In the data rows, 128 means zero.
Some points, one per row:
[168 134 106 132 116 101 164  87]
[104 139 108 145 138 122 124  71]
[158 150  99 113 171 133 133  97]
[202  99 148 156 194 128  73 173]
[101 101 140 119 151 145 136 181]
[ 65 163 108  75 126 118 162  76]
[ 75 126 136 118 106 116 171 110]
[125 118 103 150 172 165  92 127]
[116 150 137 146  92 130 137 127]
[221 109 119 171 103 175  65 201]
[ 84 112 121  88  89 111 181 131]
[205 125 132 149 111 116 137 139]
[133 128 160 165 151 145 104 149]
[136 109 154 156 146 170  43 224]
[123 134 144 162  94 130 160 149]
[102 120  96 113 160 133 138  78]
[100 143 133  86  93 118 129 142]
[163 130 159 146 137 138  86 180]
[138  98 150 113 115 124 122 196]
[126 133 108 101 157  88 159  79]
[138 145 105 163 155 134 107  96]
[ 76 178 101  87 133  79 173  29]
[153  83 161 141 104 142 108 220]
[120 109 141 145 133 140 106 165]
[140 131 108 148 163  97 174  50]
[ 64 135 140 105 153 108 173 102]
[166 101 114 149 178 167  74 139]
[ 97 142 113  81 133  67 218  58]
[181 108 146 187  91 147  79 180]
[ 80 177  98  98 146  75 163  20]
[171 124 123 124 196 145 100 139]
[167  67 140 161 128 137  66 194]
[ 98 219 115 120  86  94 228  71]
[125 143  93 105 168 127 156  83]
[101 141 129 120  93 115 221 104]
[146 121 134 146 120 134  94 144]
[157 116 148 161  87 154 139 162]
[182 119 120 175  91 174  12 235]
[ 18  97 126  87 107 134 208 105]
[186 119 117  99 132 155  84 185]
[ 55 112  83  88 100  97 172  86]
[ 47 160 100  88 121 126 158  78]
[105 161  84 115 134  90 212   0]
[115 187 111  99 104 102 164  71]
[136 132 134 182 148 142  77 129]
[109 119  86 116 179 132 110  74]
Then 10 other points, each followed by its number:
[174 112 200 161 102 148 108 173] 0
[112 139 156 147 134 129 128 130] 1
[108 170  88  87  99  85 204  41] 2
[143 153 121 146  80 113 121 106] 3
[199 113 129 158 177 159  84 151] 4
[117  49 165 139 128 171 114 207] 5
[ 39 125  89  77 125 123 169 121] 6
[ 81 135 119 112 122 101 141 106] 7
[147 121 103  81 104 137 168 144] 8
[107 124 121 119 121 133 136 124] 9
Which three of these numbered points are nearest to each point below, ignoring the direction in which the first points spread most? Their numbers follow each, nearest first.
[ 74 179 119 108  84  89 180  36] > 3 2 1
[137 143  95 108 175 128 142  79] > 4 9 2
[ 98 169 119 165  74 115 137 101] > 3 1 7
[224  93 138 156 188 132  60 168] > 4 2 9
[115  82 119 159 119 203  96 192] > 6 9 5
[ 93 129 111 119 150 169 162 120] > 9 1 6
[199  77 145 175 191 157  57 157] > 4 1 9
[158 145 104 117 109 107 171  83] > 2 3 8
[104 152  77  52  97 113 216  96] > 8 2 9
[121 154 148 169 154 151 118 132] > 1 9 7
[ 96 165  92 121  56  92 178  63] > 3 2 9
[110  52 153 141 120 167 116 199] > 5 6 9
[ 65 139  81  80 105 109 191  66] > 9 7 6
[157 103 208 148  94 142 113 183] > 0 1 9
[ 75 141 143  84 158  75 112  84] > 7 1 9
[ 90 140 116 117  79 119 189  98] > 9 2 7
[ 99 136 184 147 139 144 107 168] > 1 7 9
[192  91 135 174 197 156  51 157] > 4 1 9
[140 107 193 141 104 136 127 165] > 0 1 9
[193 126 136 140 112 125 121 139] > 2 3 0
[209 114 120 166 120 179  76 192] > 2 9 3
[143  75 134 180 108 222  82 206] > 9 5 6
[ 55  75 145 110 112 146 167 150] > 5 6 9
[159 109 196 135 121 140 110 176] > 0 1 9
[135 149 129 178  87 133 116 148] > 3 1 2
[ 25  88 131  92 101 133 204 120] > 5 6 9
[171  97 186 152 118 151 103 181] > 0 1 9
[ 80 144 145  83 156  84 118  88] > 7 1 9
[ 60  78 160 115 113 153 155 180] > 5 6 9
[183  96 151 151 121 146  17 218] > 7 9 1
[ 65 135  99  61  74  85 223  82] > 8 9 7
[178 118 173 125 112 123 125 166] > 0 2 1
[193  64 136 188 202 169  36 173] > 4 9 1
[145 103 114 141 199 151  86 109] > 4 9 1
[118 141 124 110 120 109 185 114] > 9 2 1
[202 106 137 165 178 151  86 161] > 4 1 2
